Each path below is one point turned by a fixed rotation once a step. After each direction that follows a path, write how fast that rotation turns it, in deg/step (0 if it stays still).
Each turn is a multiple of 5 degrees from 10 to 175, or 0.
Each row of a path follows its step; steps can be skipped.
path 1
step 0: [+1.25, -0.18, +0.09, -1.54, +0.04, -0.51, -0.03, +1.12, +0.01, -1.02, -0.78, -0.64, +1.12, -1.56, +2.16, +0.05, +0.38, +0.36, +0.12, -0.78, +1.34, -0.34, +0.18, +0.19, -1.12, +0.63, +2.06, -0.06, +0.25, -0.14, -2.01, -1.04, +1.00, +0.93, +1.64, -1.50, -1.58, +1.18, -0.27, -0.28, -0.13, +1.03, -0.99, -0.68, +0.26, -0.06, +0.02, -1.78, -1.99, -0.79, +1.26, -1.87, -1.14, -2.39, +1.76, -0.50, +0.04, -1.81, -0.28, +1.94, -1.65, -1.74, -0.77, -1.95, +0.76, -0.25, -1.58, -0.54, +0.81, -1.37, -1.00, -1.81, +0.80, -0.39, -0.70]
step 2: [+0.57, +2.42, -0.74, +0.90, +0.93, +1.19, -0.22, -0.74, -0.98, +0.20, -0.60, -0.91, +0.55, -0.68, +2.21, +0.78, -0.47, -0.68, -0.03, +1.65, -0.01, +1.82, -1.30, -0.46, -0.81, -1.44, +0.34, -1.50, -1.61, +3.03, -1.66, -1.49, +1.36, -0.40, +0.49, -0.51, +0.80, -2.74, +1.54, +1.20, +0.61, -0.40, +0.83, +0.80, +0.81, +0.68, +0.16, -0.70, +0.24, +1.74, +0.25, -0.74, -0.54, -1.50, +1.10, +0.12, -1.09, +1.44, -0.56, -0.55, +2.09, +0.86, +0.15, -1.40, +0.24, -1.54, +0.18, +0.39, +1.23, +0.74, -0.60, -0.54, -0.81, +0.61, +1.91]
step 4: [-0.59, -1.29, -0.06, -1.10, +0.36, -1.42, -0.06, -0.36, -1.05, -2.46, -1.06, +1.96, +2.45, -0.88, +1.42, -1.09, -1.52, +0.13, +0.24, -1.39, +0.42, -0.21, -0.30, -1.45, -1.90, +0.20, -0.02, +0.18, +2.21, +0.98, -1.56, -0.19, +0.56, +0.33, -0.60, +0.26, -0.98, +0.66, -0.33, +2.00, +0.74, +0.74, +0.84, -0.42, -0.24, +1.13, -1.67, +1.54, +1.26, -0.88, -0.72, +0.18, -0.74, -0.97, +2.39, -1.01, -1.94, -1.02, -1.16, -0.38, +0.34, +0.09, +1.80, -0.84, +1.61, +1.10, +0.58, +0.48, -1.04, +1.76, +0.82, +0.48, +1.73, -0.26, +0.20]
step 12: [-0.17, +2.23, -1.27, -0.99, +3.88, -1.17, -0.50, +0.56, +0.86, -0.31, +0.73, -2.07, +0.93, +0.22, -0.91, -0.02, -1.43, +1.53, +0.87, -0.95, -0.16, -0.19, -0.24, -1.99, +1.05, -0.26, -0.75, +1.00, -0.08, -0.02, -2.35, -0.66, +0.00, +0.04, +0.74, +0.66, -0.67, -1.52, -0.16, +1.42, +0.36, +0.29, +0.39, +0.14, -1.43, -0.22, +1.64, -0.09, +1.15, +1.78, -0.91, -0.20, +0.62, +0.59, +1.29, +0.45, -1.82, -0.39, +0.51, -0.89, +0.06, -0.60, -0.23, -1.45, +2.30, +2.20, +0.63, -0.76, -0.37, +0.98, -0.39, +0.57, +2.11, +0.85, +0.98]
step 16: [-0.89, +3.09, -0.13, -0.24, +1.07, -0.21, +1.37, -0.60, +0.05, -0.13, +0.68, -0.22, +1.18, +0.13, +1.20, +2.46, +1.58, +1.57, +2.34, -0.20, +0.77, +0.69, +0.25, +0.30, -1.64, +0.33, -0.37, -0.35, -1.89, -0.04, -1.88, +0.85, +1.07, +0.78, +1.16, -0.75, -1.95, -0.49, -0.78, +0.60, -0.32, +1.28, -1.90, +0.59, -2.21, -0.30, +1.47, +1.00, -2.63, -0.56, +0.12, -1.05, -1.66, -1.22, +0.63, -0.20, +0.17, -0.77, +0.52, +0.03, +0.96, -0.77, +1.32, +0.06, +1.22, -0.81, -0.68, +0.18, +0.05, -1.00, -1.69, -1.65, +0.26, -0.99, -0.56]
step 18: [-0.16, -0.51, +0.66, -0.40, +0.46, +0.07, +1.58, -0.78, -1.17, +0.59, -0.31, -0.53, +1.09, +1.09, +0.27, +1.40, -2.24, -1.79, -0.23, -0.91, +1.83, -1.26, -2.31, -0.86, -0.37, -0.25, +1.18, +0.77, -1.03, +1.68, -1.74, -1.45, +1.00, +0.22, +0.40, -0.36, +1.41, -0.07, +2.46, +2.58, +0.19, +0.70, +1.14, -0.58, -1.48, -0.96, -0.11, +0.27, -0.19, +0.86, +1.28, -1.36, -0.14, -0.73, +0.46, +0.68, -1.27, +1.58, -0.31, -0.36, -0.88, +0.56, +2.07, +0.45, -0.93, -0.16, +1.28, +1.59, +2.09, +0.39, -0.05, +0.63, -0.55, -0.76, +2.32]
step 19: [-2.05, +1.73, +1.07, +1.12, +1.79, -0.76, +0.61, +0.33, -0.52, +2.67, +0.45, +0.29, +1.76, -0.91, +0.17, -0.95, -0.39, +0.28, +1.27, +1.74, +0.24, +2.36, -0.07, +1.59, -1.69, -0.55, +1.74, -0.22, +0.28, +0.71, +0.37, -0.94, +1.12, +0.01, -2.46, -0.96, +0.77, +0.81, +0.32, -0.60, -0.34, -0.90, -1.04, +1.83, -0.71, -0.61, +0.57, -0.76, +0.39, +0.17, -0.38, -0.60, -0.77, -1.85, +1.10, +0.07, +2.22, -1.33, +0.31, +1.64, +2.14, -0.80, +0.86, -0.95, +1.95, -0.91, -0.06, +0.89, -1.14, +0.72, +0.40, -0.22, +0.75, -0.29, -0.08]
step 20: [+0.46, -0.31, -1.99, -0.81, +0.45, -0.64, +0.70, -1.23, -0.52, -1.00, -0.18, +1.88, +1.48, +0.03, -0.16, -0.34, -1.37, +0.74, +1.14, +0.49, +2.87, +0.73, +2.23, -2.08, +0.24, -0.99, +0.01, -0.65, +0.95, -0.15, -0.03, -0.86, -0.09, +1.36, +0.76, +0.37, -0.62, +0.20, -1.32, +0.70, -0.88, +1.40, +2.59, -0.13, -1.45, +2.47, +1.79, +2.05, -1.27, +0.46, +0.40, -0.68, -1.99, +0.86, +1.30, -0.78, -1.49, -0.40, -0.39, +0.54, +1.23, +0.22, +0.28, -0.63, +0.54, +1.84, +0.87, -1.55, -0.04, +1.26, -0.01, -0.42, -0.73, -0.39, -1.21]
step 21: [-1.46, -2.42, -0.28, +0.40, -0.25, -1.83, +0.23, +1.08, -2.09, -1.00, -1.33, -1.01, +1.81, -0.38, +1.47, -0.23, -1.17, -1.61, -0.36, -0.04, +2.83, -0.65, -1.58, +0.93, -1.28, -1.70, +1.44, -0.10, -1.73, -1.02, -0.08, -0.04, -0.44, -1.87, +1.72, +0.67, -1.41, -1.42, +0.58, +0.17, -0.16, -0.31, -1.20, +0.22, +0.12, -0.36, -0.12, +0.42, -0.32, -0.52, -0.97, +0.30, +1.21, -0.11, -1.27, +1.09, +0.32, +0.45, -1.33, -1.63, +0.75, +1.44, +1.17, -0.01, +1.66, +0.63, +0.88, +2.58, -0.30, +0.63, +0.49, -0.15, +0.90, +0.92, +0.38]
step 23: [+1.55, -0.31, -1.85, -0.63, -0.52, -1.24, +0.27, +1.31, -1.09, +1.90, -2.92, -0.73, +1.23, +0.55, -2.32, -0.62, -0.59, -1.34, +0.12, +0.41, -0.24, +1.79, +1.46, -1.02, +0.42, +0.19, +0.73, +0.59, -0.61, -1.49, -0.93, -0.75, +1.65, +0.86, +0.48, -0.42, +1.11, +0.36, -0.76, +0.97, -0.18, -0.34, +0.65, +0.44, +0.85, +1.34, +0.83, +0.70, -0.95, -1.97, -0.78, -3.03, -0.02, -0.75, +0.61, +0.17, +0.91, -1.04, -0.85, +1.83, -0.71, +0.26, +0.55, -0.22, +1.34, -1.40, +1.85, -1.21, -1.23, +1.87, -0.16, -0.21, +0.72, +0.70, -1.13]
Directions:
[-0.15, -0.57, -0.14, -0.11, +0.08, +0.35, +0.02, +0.00, -0.18, +0.13, -0.07, -0.17, -0.04, -0.60, +0.32, -0.17, +0.03, -0.05, -0.04, +0.00, -0.51, +0.35, -0.06, -0.22, +0.47, +0.06, +0.43, +0.33, -0.18, +0.02, +0.05, +0.00, +0.03, -0.05, +0.39, +0.16, -0.04, +0.37, +0.42, -0.39, -0.39, +0.08, +0.00, +0.48, +0.21, -0.27, +0.19, +0.07, -0.14, -0.22, -0.19, +0.12, -0.12, -0.10, +0.43, -0.11, -0.23, +0.20, -0.01, -0.04, +0.22, +0.09, -0.06, +0.01, -0.08, -0.43, -0.21, +0.34, -0.50, +0.22, -0.17, +0.17, +0.44, +0.30, -0.17] => 175
[-0.06, +0.23, +0.22, -0.45, -0.16, -0.05, +0.30, -0.06, -0.16, +0.28, -0.13, -0.26, -0.37, -0.25, -0.61, -0.82, +0.06, +0.13, +0.09, -0.27, +0.04, -0.12, +0.46, -0.04, -0.12, -0.40, +0.02, +0.21, +0.38, -0.15, -0.18, -0.19, -0.19, -0.01, +0.17, -0.10, -0.19, +0.14, +0.07, -0.36, +0.04, -0.02, +0.65, +0.14, -0.05, +0.02, -0.25, -0.15, -0.50, +0.17, +0.21, -0.06, -0.01, -0.16, -0.23, -0.09, -0.11, -0.02, +0.21, -0.13, +0.01, -0.50, -0.25, -0.27, +0.07, +0.12, -0.24, -0.22, +0.16, +0.16, -0.12, +0.25, -0.30, +0.22, -0.27] => 130
[-0.22, +0.29, -0.60, -0.08, -0.32, -0.47, +0.15, -0.12, +0.41, -0.20, -0.02, +0.17, -0.24, +0.10, -0.11, -0.13, -0.53, +0.33, +0.00, +0.07, -0.19, +0.21, +0.25, +0.43, +0.24, -0.04, +0.10, -0.03, -0.42, -0.16, +0.16, -0.61, +0.01, -0.06, +0.15, -0.12, +0.31, -0.13, -0.19, -0.02, -0.34, +0.22, -0.13, -0.45, +0.25, +0.33, +0.03, -0.13, -0.03, -0.16, +0.28, +0.36, -0.24, -0.31, +0.15, +0.05, +0.09, +0.42, +0.12, +0.13, -0.14, +0.22, -0.01, -0.50, -0.11, -0.26, -0.36, -0.07, -0.37, -0.01, +0.10, +0.01, -0.24, -0.15, +0.23] => 125
[+0.03, +0.12, +0.13, -0.04, +0.02, -0.26, +0.04, +0.17, -0.25, -0.10, -0.19, +0.14, -0.19, -0.23, -0.18, +0.14, +0.24, +0.15, +0.13, +0.11, +0.39, -0.08, -0.33, +0.26, +0.01, +0.49, -0.23, -0.10, -0.20, +0.59, -0.05, +0.37, -0.02, +0.29, +0.50, +0.15, -0.56, -0.10, -0.22, -0.25, -0.24, +0.03, +0.11, -0.19, -0.22, +0.31, +0.47, -0.42, -0.36, -0.26, +0.01, +0.15, +0.51, +0.31, +0.06, +0.49, -0.16, +0.17, -0.20, -0.23, -0.04, -0.06, -0.17, -0.19, +0.08, -0.14, -0.28, +0.08, -0.16, -0.10, +0.42, -0.30, -0.01, +0.45, +0.01] => 70
[+0.15, -0.25, -0.45, +0.07, -0.02, +0.28, +0.61, -0.20, +0.52, +0.25, -0.13, -0.04, +0.20, -0.14, +0.03, +0.03, +0.35, -0.27, -0.24, -0.30, +0.31, +0.49, +0.24, +0.21, -0.09, -0.02, +0.00, +0.33, -0.18, -0.02, +0.24, -0.08, +0.09, +0.31, -0.09, +0.01, -0.30, -0.25, +0.17, +0.19, +0.05, +0.44, +0.20, -0.04, +0.45, -0.16, +0.17, -0.29, +0.21, +0.27, -0.09, -0.66, +0.06, -0.05, -0.39, -0.08, -0.39, -0.11, +0.03, +0.05, -0.27, +0.17, +0.32, -0.05, -0.17, +0.33, -0.22, -0.06, -0.06, -0.32, +0.29, -0.17, +0.00, +0.42, +0.14] => 140
[+0.14, +0.33, +0.07, +0.00, -0.47, +0.20, -0.22, -0.24, +0.02, -0.24, +0.16, -0.02, +0.06, -0.40, +0.29, -0.24, -0.27, -0.05, -0.39, +0.13, -0.31, -0.24, +0.02, +0.33, -0.60, +0.05, -0.16, +0.13, +0.01, +0.23, +0.29, -0.04, +0.13, +0.09, -0.36, -0.03, +0.26, +0.26, -0.05, -0.22, -0.04, -0.16, +0.47, -0.19, -0.03, +0.35, -0.01, -0.41, -0.12, +0.15, -0.47, +0.05, -0.40, +0.54, +0.45, -0.08, +0.03, -0.09, -0.04, -0.23, +0.16, +0.14, +0.26, +0.19, -0.39, +0.59, -0.22, +0.13, -0.05, +0.28, -0.09, -0.22, +0.23, +0.17, +0.10] => 160
